Each run below is a few steps of one of 8 hidden systems, one row a step.
kitil, path 1, 9 rows:
[[ 29  -1  39  30 -22  10 -37 -19 -35  18 -45  13  16 -19  16  33  25   0
  -14  -7]
 [ 46  15 -26  13  -7  23 -22 -37 -23  14 -11  20  17 -20 -20  33  52  -8
  -14   7]
 [ 17  12  -3 -32  -9  26 -33  -8 -16  20  25 -19  42 -10 -11  46  36  16
  -18   9]
 [  4 -22  20   0 -12  10 -86   2  -2   6  25  -9  18   4 -16   3  34  11
   -7  24]
 [ 30  -5 -45  -3  18  10 -60  15  21  17   8 -19   2   3 -16 -16  48   4
   16  22]
 [ -7   2 -24 -29  26   8 -43  28  -2  16  17 -45  19   4  33  -2  35  15
   46  -7]
 [-31 -25   6  24  24  16 -53  -7 -17   9 -19 -35   6  33  26  -9  20  -1
   49 -17]
 [ 27  -3 -22  24  35  24 -23 -11   1  23 -60 -38  -1  22   8  -6   4   3
   23 -29]
 [ 35  18  12  -9  -2  20 -11 -12 -31  31 -47 -25  11  -9  51  15  10   3
   22 -36]]
doruf, path 2 (9 x 20):
[[-50   7  12  -9  18  12  50  -2 -34   6 -14  -8  32  -6  23  47  24  -7
   -8   2]
 [ -1 -27  13  30   7  15 -40 -29 -13 -19  -8  -4   6  20 -27  41 -34  41
  -29 -21]
 [ 76  29 -28  -2 -31  18 -20 -36  22  28   0  -1 -12   9 -16 -25  -4 -11
    3 -11]
 [  3  28  36 -29 -30   1  14  19 -14  26   4   4  29 -30  22   2  47 -30
    4  30]
 [-38 -40   9  17  32  -9 -42   5 -31 -31   8  13   7 -21 -10  27  38  17
  -10  22]
 [ 16  -3 -71  -6  23  20 -28 -16  23   7  23 -22  -5  34 -11   7   0  27
   11 -21]
 [  8  31  31 -19 -45   8  -8  28  15  40  15 -37  24  27  26 -15 -16  -9
   31 -12]
 [-14 -22  59  31  12 -17 -31  13 -23 -12 -40  -5   3 -17  -2 -29  22 -25
   20  25]
 [  6 -14 -54  -9  70  11   9 -21 -16 -14 -36  -9 -23 -17  10  -2  24   8
    3  -8]]
zud, path 3, 9 rows:
[[  5  17  25  20 -49   5  -7  -4  20  11  38  -3  36  31 -56  11 -18  -7
  -10  15]
 [ 49   4  19 -44   0 -13 -29  32  21 -10  19 -15   4 -37 -33 -30 -11   9
  -18  30]
 [-23 -14 -23 -49   8 -20 -10  10   1 -15  42  25 -37 -25  41 -29  31   1
   -2  17]
 [-70 -21 -31  36   6 -12   1  33  21   4  23   3   0  38  16  12  17   5
   18   3]
 [  7  -3  10  35  10 -12 -17  24  15 -15  -7 -34   4  23 -10  -4 -53  26
   48 -30]
 [ 21   8  22 -17  10  -3   9 -32  -6  -9 -25 -16 -31  -2   6 -68 -26 -26
   36 -14]
 [-31 -11  10  -6  30   7  50  -6  -5  13 -55   9 -21 -10  15 -20  25 -34
  -35  21]
 [-10 -14  -4  39   4  -7  23   3 -21  -8 -33  30  -4 -11  17  63 -13  29
  -36 -22]
 [ 34  29 -12  34 -44   1  17 -47  -7  -9  22  27   9  16 -25  30 -27   3
   14 -30]]
kura, path 4:
[[ 18 -14 -28  30 -25  -4  -7   4  15  22 -22  41 -44   9  43  10 -11  19
  -31 -28]
 [ 16  46 -16  42 -47 -12  37   9  15  11  23  19  23  16 -13  16  -5 -18
   39  -7]
 [ -3   7  43 -10  11 -12  11  -8 -25 -44  26  -9  40 -28 -55  19 -15   3
   -1  21]
 [ 10 -31 -14 -39  24  11 -27 -35   1 -11   7  14 -34 -16 -14 -17   9  13
  -62  15]
 [ -5   6 -42 -11 -29   2   5  38  41  48  10  14 -22  15  40  -7  33  -6
  -19  12]
 [-29   8  22  37 -24 -37  -4  55  -1 -13  25   5  25  -3  15  12   2   4
   58   2]
 [-13 -14   2   3  45 -15  -4 -37 -20 -60  19  -9  -6  -9 -41 -28 -21   0
   39   1]
 [-10  -7 -10 -62  34  27  28 -21  18  14 -13 -34 -25  15   4 -37 -17  -7
  -40   4]
 [-11 -10  35  15 -38  -2   1  41  12  42 -41   9 -16  10  52  -3  -6  -3
  -30  -3]]
kura, path 5, 9 rows:
[[-43   0  10 -40  21  -3  23 -26 -47 -23  20   6   1 -23  48   4  22  -7
   23  -8]
 [-60 -38  -8  37  18  21  -7 -18  10   9 -11 -10  -8  57 -10   8  -6   2
  -24  -1]
 [ 53   9 -13   9  -3  -7 -11  43  43  19 -23 -29  -7   5  -7 -11 -45  25
    5 -20]
 [ 28  29  40 -16 -38 -14  13 -25 -29  -6   3  13   1 -29  24 -24  -2 -27
   37 -11]
 [-40 -11   6  21  27  15  28 -34 -30 -10 -29  14  12  -2 -26  18  40 -31
  -25  27]
 [  8 -16 -37  -5  27   8  -4  25  14   3  -7 -10  -5   2   1  46 -24  55
  -47 -17]
 [ 35  18  -2   0 -68  -6 -27 -10  19  18  43  18 -12  22  20 -13 -24   5
   20 -25]
 [  0  22  25  14 -10  -3   5   2   1   0   6  -1  34  -8 -47 -18  39 -46
   28  48]
 [-16 -27  -1 -36  62  -4  -5  16 -27 -33  -7 -11   5 -47   1  17  17  27
  -24  14]]
kitil, path 6 (9 x 20):
[[ -2 -20 -49  23   7 -18 -14 -25   6 -24  11  39 -55   6  19 -27  -2   5
   17 -20]
 [-12  38 -33 -10  -6  15  54   8  29  26  16 -32  19  39   1   3 -20 -10
   26 -17]
 [-22 -13  79  12   5 -17  -2  24 -18 -20 -22 -25  16  -8   1  -5 -41   4
   13  -4]
 [ 25 -17 -13  15  20  -5   7 -48 -10 -18 -38  36 -51 -14  -3 -41   3 -24
  -15   4]
 [  1  31 -40 -29 -13  17  64   5  12  33  -1   4   5   0  24  33   7   0
  -29  -9]
 [-28  -5  61  31 -40 -19  -5  19 -21 -17  22  17  28   0   0  40 -22  13
    0  -6]
 [ 37  -5 -14  26   7  -6 -13 -44   8 -32   4  24 -17  -9 -65 -26  -6 -17
   -5  19]
 [ 18  21 -23 -78  10   9  28  15  26  14  25 -22   0 -18   0 -11   4   3
  -31  17]
 [-60 -30  44   3 -29 -19 -26  40  -1   1  30  17  -2   7  37   0   6   4
   -6  16]]
Zakid, path 7 (9 x 20):
[[-21 -42  43  -1  -7  18 -58   0  13  21 -16 -17 -12  29  -2 -31   2  -4
  -38  18]
 [ 48   1 -34  12  16 -12 -20  45  21  18 -48   2 -23 -30  21 -14  30   3
    7   5]
 [-20  30 -11  -4   0 -10  29  -5 -37  -8  17   1  21 -12  46  23  24  -8
   67 -25]
 [-50 -19  20  29  16  21  -5 -47 -18 -12   0 -22  19  50 -33   5 -11 -13
   11  -6]
 [ 49 -14   0 -13  24  19 -27   3  19  14 -43 -37 -15   8 -20 -12 -39  30
  -40 -15]
 [ 41  19  15 -29 -36  -3  -2   2 -18  28 -17  19 -15 -35  59  -8  21 -11
   -6 -12]
 [-31   6  -3  40   2   3  13 -23 -29  -2 -12  28  25  -6 -13  27  61 -35
   12  24]
 [  4  -8 -27   9  47  11 -21  -9  -3 -26  15 -29  25   6 -46  42 -17  41
    6 -13]
 [ 30   3  12 -46 -33  18 -46 -16  11  21  34 -22  -7  19  18 -23 -27  18
   -7 -23]]
dos, path 8 (9 x 20):
[[ 46  18  20 -12  -3   3 -18  55  14  27 -31 -41  24 -17   7  15 -20  23
    0  -9]
 [ 10  -8  27 -11  -6  -6 -40 -38 -44 -13   0  17 -17 -26  39 -30  27 -19
   40  -6]
 [-33   9 -35  10  35  25  39 -25  -1  12 -16 -12  19  20 -30  11  45 -33
   -2  23]
 [ 12  -2  16 -11  14   8 -11  33  -8   7 -19 -35  25  -8  13  54 -28  49
  -19 -31]
 [ 36  -6  10  16 -33   6 -68 -41 -17  10  -4  16 -20   8  23 -20  13  -6
   23 -20]
 [ 10  39 -19  -9   6  17  38  -3  10  25 -11 -12  30  -1 -31 -11  45 -46
   11  35]
 [-19 -11  30 -36  33  -3  -2  22 -35 -20   0 -22  28 -34  17  46  -1  37
  -17  -5]
 [  1 -30 -28  26   1  18 -63 -44 -11   3  -2  11 -22  26  11   3  19  14
    3 -19]
 [ 34  45 -29  -3 -14  19  18  23  36  49  -7 -31  29  21 -13  -4  16 -23
   21   8]]
goris, path 9 (9 x 20):
[[  1   0 -11  48 -11  -7  -7  10 -15  -7  -5  10  13   8  19  67 -25  42
   13 -45]
 [ 35  12  19  32 -37  10 -33 -51  -4  -2   6   1   9  25 -40 -20 -19 -21
   23  -7]
 [ 20  20  26 -67  10  18  13  -4   1  16   0 -32  20 -23 -23 -25   9 -18
  -27  33]
 [-25 -25   6 -34   8 -14 -13  26 -23  -9  12  25 -16 -39  51  22  27  27
  -32   4]
 [-12  -7 -56  59 -10  -1 -28   1  14  11  13  29  -2  27  -1  22  36   6
   20  -2]
 [ 21  32   0   8  -4   9  -1  11  19   8  15 -53  39  30 -32   4 -29   5
   49 -16]
 [ -9 -18  72 -39   5  -8 -23 -15 -25 -23   4 -23  -7 -15  10 -46 -24  -9
    9   1]
 [-22 -29 -19 -13  31  14  -6  -5   2  17 -34  15 -33 -11  18 -30  53 -22
  -41  30]
 [  2  14 -50  21   7   5  26  37   6  29 -23  -4   9   5  36  51   9  23
    5 -31]]
Zakid, path 10:
[[ 21   0 -48 -29  51  -6  26  18   3 -22  -3 -10 -12 -30   1  24 -21  43
  -12 -20]
 [-22   5  22 -10 -62   4  -2 -22  -8  16  41  26  -5  23  47   8 -13   1
   -2 -27]
 [  3   1  12  57 -14   2   3   7  25  11 -30   7  11  18 -59 -12  11 -35
  -15  39]
 [ 37   7 -10 -36  43 -21  12  27  -5 -39   4 -14   0 -55 -12   6 -20  31
    5  -2]
 [-40  -8  -3 -34 -28   3  -1 -37 -13   0  51  28 -25  15  45 -12   8  -9
   -1 -10]
 [-24  -8  -8  50 -11  10   7  30  38  31 -22   0  11  39 -37  10  15 -14
  -31  31]
 [ 45   8  13   0  12 -32 -10  46   1 -31   2 -14   5 -41  -3   5 -41  34
   31 -17]
 [-16   7  -1 -27 -14  -4  13 -55 -15 -11  35  19 -28   6  26 -47   5 -32
   28  -6]
 [-45 -13 -11  13  21  20  36  16  24  23 -28 -13   9  28 -27  13  15 -13
  -47  33]]
goris, path 11, 9 rows:
[[-19  14 -17  45 -24   1  44 -16  34  10   7  12  -7  51 -35 -18 -29 -25
    4  -1]
 [ 24  13  31 -15   6 -19  43  28  21 -20 -12 -15   0 -18 -35 -17 -59   5
  -14   7]
 [ -1 -14  -4 -22   6 -27  27 -25 -10 -37  12  48 -51 -33  15 -30 -17  -4
  -20   0]
 [-28   4 -52  16  -6   3  57  -3  30  10  14  32 -14  23 -14  12   8 -11
  -34  16]
 [ 10  14   1  24 -19 -26  29  46  29 -15  19   5   9   1 -25  26 -59  32
   -4 -13]
 [ 19   1  11   2 -18 -27  -2 -26  10 -43  35  26 -30  -7 -27 -49 -37 -11
   19   4]
 [-28   3 -24 -45  18   4  54   0  33   2  21  -3 -16   7 -23 -38   3 -22
  -33  36]
 [-30 -16  -7  -2   1 -30  29  59  23 -13  10  14 -21  -7  25  18 -35  36
  -26  -6]
 [  2  -8 -26  59 -18 -33   3  -4  23 -23  10  41 -38  13 -10 -24 -24  -6
   27 -11]]
Zatak, path 12:
[[ -5   6 -60  -9  -8   5  -9 -10  26   2  58  -8 -12  37  11  -5 -15  18
   27 -26]
 [-41   5  51   8 -16   4   0  12  11  10  12 -41  27  40 -13 -30 -17 -25
   37  10]
 [ 12 -28  35   2  38 -20 -22  22  -3 -26 -43  -2 -22 -38 -14 -41   0  -6
  -10  29]
 [ 13   2 -57 -31  22   1  28 -20   3   5 -11  22 -50 -15  43 -21  11   1
   -6 -16]
 [-54  11   2  32 -24  10  48  -2  -3  23  -3   0  12  45  34  31 -12  -9
   17 -30]
 [ 16  -8  38  64   2 -11 -11   1  -8 -22 -31  -3  18   2 -50  23 -34  12
    6  -6]
 [ 69  21 -11 -36   6   0   6 -42  -2 -16   3   9 -14 -34 -33 -23 -15  -6
  -15   4]
 [-30  13   9 -45 -34  12  36  -9  -9  26  24  21   7  -6  31  13  30 -20
  -39  17]
 [-32 -23  -1  47 -14 -14 -24  47  10  -1  11  21  16   4  -5  48  12  25
  -20  13]]
doruf, path 13:
[[-11  15  18 -51 -34  22   6  -8  26  33  33 -18  10  25 -11 -28   1 -25
  -31  24]
 [ -8 -28  29  16 -16 -19 -39  65  14  12 -13  17  -1 -19   6   1  25   9
  -35  37]
 [  8  -5 -61  19  30 -27 -17   6  -3 -33  18  23 -24 -21  14  -3  23  11
   48 -12]
 [-45  21 -16 -24  12  11  43  -9   7   3  39 -42  21  37   2  -1 -16  -9
   41 -15]
 [-21 -26  68   8  -3   4 -19  20  10   3 -23 -35   4  23 -15 -18 -48   9
  -23   4]
 [ 48 -14 -15  17  13 -13 -17  -3   7  -4 -51  24 -53 -23  14 -42  -3  -4
   -7  -7]
 [-11  32 -37 -14   2   1  73  -9 -19  11  -6  16  -1 -13  40  19  23 -21
   15 -12]
 [-45 -10  38  23  -8   0  21 -11 -24 -19  13   3  33  15 -20  55 -29  18
  -18 -10]
 [ 55  -7  -4  15  -5   4 -36 -33  18 -13   0   5 -15   6 -57 -14 -34  15
  -26  -1]]
dos, path 14 (9 x 20):
[[-25 -11  24  25 -27  26 -29 -21 -27  37 -21   5  19  22  36  37  33  -3
  -10 -12]
 [ 53  21 -11  45   2   9 -25   2  -4  15 -36  -8  33 -10 -37  28  29  -5
   19   5]
 [ 44  27  -4 -55  15  14 -10 -32 -32  -6  16 -30  24 -30   5  12   8   9
   25 -18]
 [-33 -15  18 -20  -5  37 -35 -36 -24  27  10 -16  23  21   6  11  46 -12
  -25  15]
 [ 23  -5 -22  19  20  14 -40  39  14  30 -37 -20  22  -4 -11  27  46  13
  -15  21]
 [ 36  22 -18 -24   8  -3 -37   7 -24   1  14 -19  15 -23  40   7  21  18
   60 -27]
 [-37   4  12  -5   6  26 -17 -38 -25  12   9 -32  31  32   1 -13  36 -33
   39   5]
 [  2 -11  13   3  48  29 -15  16   0  20 -58 -54  26   9 -20  11   9   7
  -15  11]
 [ 40  -3  -4 -15  10  12 -36 -11 -28  18 -38 -11 -15 -24  59   6  14  18
   16 -39]]
zud, path 15 (9 x 20):
[[  7 -11 -26 -15  -5 -11 -35 -43  -3 -34  58  18 -31   0   2 -26 -11  14
   27 -15]
 [-36  10 -21 -13  -5  12  23  28  46  35  17 -28   5  42  -7 -34  10 -28
    6  26]
 [-13 -23  51   9  14 -23 -25  59  -5 -13 -27 -19   4 -20  23   2 -20  24
    7  -3]
 [ 13 -17 -29  26  19 -13 -14 -49 -15 -31  -9  28 -48  -4  13 -31  -3  -7
   34 -23]
 [-27  28 -31   0  15  21  74  -3  21  26 -17 -21   9  34  -3   2  -1 -27
    4  -3]
 [-11 -14  76  16 -10  -6   2  11 -27  -4 -34  -7  17  -7  10  31 -40  17
  -24 -14]
 [ 54  -5 -16  24 -11   0 -17 -54  -6 -15 -13  45 -34 -17 -25 -14   2  -8
  -21   1]
 [  6  39 -44 -37  -4  10  68  12  22  23  18   1  17 -10  -8  19  19 -13
  -17  14]
 [-38 -15  62  -1 -24 -12 -14  21 -25 -13  34   5  29  -7   7  38 -11  21
  -15   6]]
Zatak, path 16 (9 x 20):
[[ 11  22  55  19 -11 -14  17  -6 -12 -26  -3 -12  29 -10 -48 -12 -21 -25
   32  15]
 [  9 -16  11 -39  29  -6  12 -20 -16 -31  -8  24 -20 -51 -20 -15  11  -4
  -49  32]
 [-17  -5 -41 -22 -23   7  21   6  24  21  26  33 -28  11  35  20   7  14
  -50  -5]
 [-22   9   0  50 -48 -13  -2  40  25  12  33   6  22  40   1  24 -14  10
   28 -10]
 [ 14   5  21  18  17 -25 -20   2  -1 -47  19 -15  15 -11 -58 -26 -20  -5
   47  16]
 [ -6  -9   2 -69  34   5  18 -28  -2 -18   7  -8 -26 -21  -9 -51  -1 -16
  -26  22]
 [-45 -21   3 -10 -17   2  23  25  17  31 -12  21 -30  17  53  -4   6  -1
  -48   3]
 [ -1   0 -20  76 -20 -26   2  42  22   0 -10  23  -4  15   9  19 -11  15
   29 -21]
 [ 20  25  -9  11  21 -14  24 -33  -9 -43  18 -12   9  -5 -40 -15 -32  -9
   63 -16]]

Which system made each of these runs?
path 17:
[[ 24  16  13 -11 -42 -26   4  -8   5 -12  35  21 -30  -4  26 -43 -36  -8
   34 -18]
 [-49  -4  26   5  -1  -9  46 -15   4 -17  12  17  -2   7 -32 -32   5 -47
  -12  39]]
	dos
path 18, 2 rows:
[[-34  15  15  60 -13 -20  26   6 -10 -13  -4   9  18  16   3   2   1 -27
   65  -5]
 [  7  -3   1   0  59   7  37 -36 -20 -36 -32 -25   4  -9 -40   1 -29   4
    3  -9]]
	kitil
path 19:
[[ 31   6 -19 -29  14  32 -35 -13   5  38 -24 -48  -4  21  33 -19   6   9
   20 -28]
 [-11  13  34   0 -16  17  -6   6 -19  44 -33 -18  22   7  44  -7  41 -34
   28   4]]
	dos
path 20, 2 rows:
[[-11  -7 -10  46   9  29   8 -18  24  29 -45 -24   7  52 -34   8 -14  -7
  -26  -3]
 [ 64  14  30 -14  -4  -3  -3  15  -8   2 -37 -17   3 -36   8  15 -37  28
  -11 -25]]
	Zakid
path 21, 2 rows:
[[  4  19  57  -1 -41 -25   1  13 -14  -9  11   3   5 -12  32 -29 -17 -19
   56 -12]
 [-29 -16  15  25  41  -3  24 -39 -31 -32 -31   8  -4 -10 -35 -16  22 -36
    8  22]]
	kura
path 22, 2 rows:
[[  0   6 -20  11 -31  21  30 -45  -7  30 -20  34 -24  22  34  19  -2  -9
  -33 -27]
 [ 11  23   0  55 -45   1  20  24  22  25  -5  11  37  17 -32  49  -6   0
  -13   3]]
	kura
path 23 (2 x 20):
[[ 28  14  12  65 -16   3  29 -18   4   6 -50   7   1  14 -33  13 -37  -9
   -5 -17]
 [ 58  26  19 -20  -8   1  31 -40 -12 -14 -16   6  -3 -34 -29  -3 -30  -7
  -20  -6]]
	goris
path 24:
[[-24 -15  10   1  27 -36   3  45  -6 -51  30  -2  14 -29 -23  18 -19  31
   12  12]
 [-13 -16 -24 -15 -13 -14 -15 -20  19 -18  55  14 -43  23  13 -42 -29  10
   16 -15]]
	Zakid
path 25:
[[  4  22 -33 -34  38 -10   3   9 -14 -22  30 -18  21 -35   1  -3  38  -2
   55  11]
 [-63 -23   4 -22  34  22 -17 -16 -17  -3  27 -42  19  35  13   9   2  17
   16 -11]]
	dos
path 26:
[[-30   6 -47 -25   9 -16   2  45  28   0  53  -3  -2   0  18 -17  31   0
   32  18]
 [-57 -19  -9  21  21 -20  -4  37  13 -18  27 -20   1  29  11 -10 -20  15
   50 -11]]
	goris
path 27 (2 x 20):
[[ -9  27 -60  -4   6 -17  38  27   5 -14  50   9  20  -7   4  43  10  21
   31 -12]
 [-46  -3  37   1 -34  -4 -10  -7   8  -9  56 -15  18  42 -16  -6 -41   5
   19  -5]]
	Zakid
path 28:
[[ -1  10  33  42 -44  10 -32   2   5  16  15 -15  50  33 -38  31  -6   0
   14   4]
 [ 51  -1  19 -23  26  -3 -44  -4   6 -22  -3 -30   3 -26 -46 -43  -9  -2
   14  19]]
	Zakid
path 29 (2 x 20):
[[ 32   9  26   6 -34   4  -7 -63 -27 -22  23  25   6  -5 -26  18 -30   4
  -13 -20]
 [ 27  24  -9 -32 -23  18  18 -10  32  23  23   6   9   0 -46 -15  16 -26
  -46  41]]
	zud
path 30:
[[ 26  -9  38   4 -19 -14 -31 -17 -14  -5 -29  12 -39  -9  35 -55 -12 -18
   31 -14]
 [-10  24 -36   8  16  14  58 -12   0  26 -39   9  -2   2   9  -2  47 -44
    3  13]]
	kitil
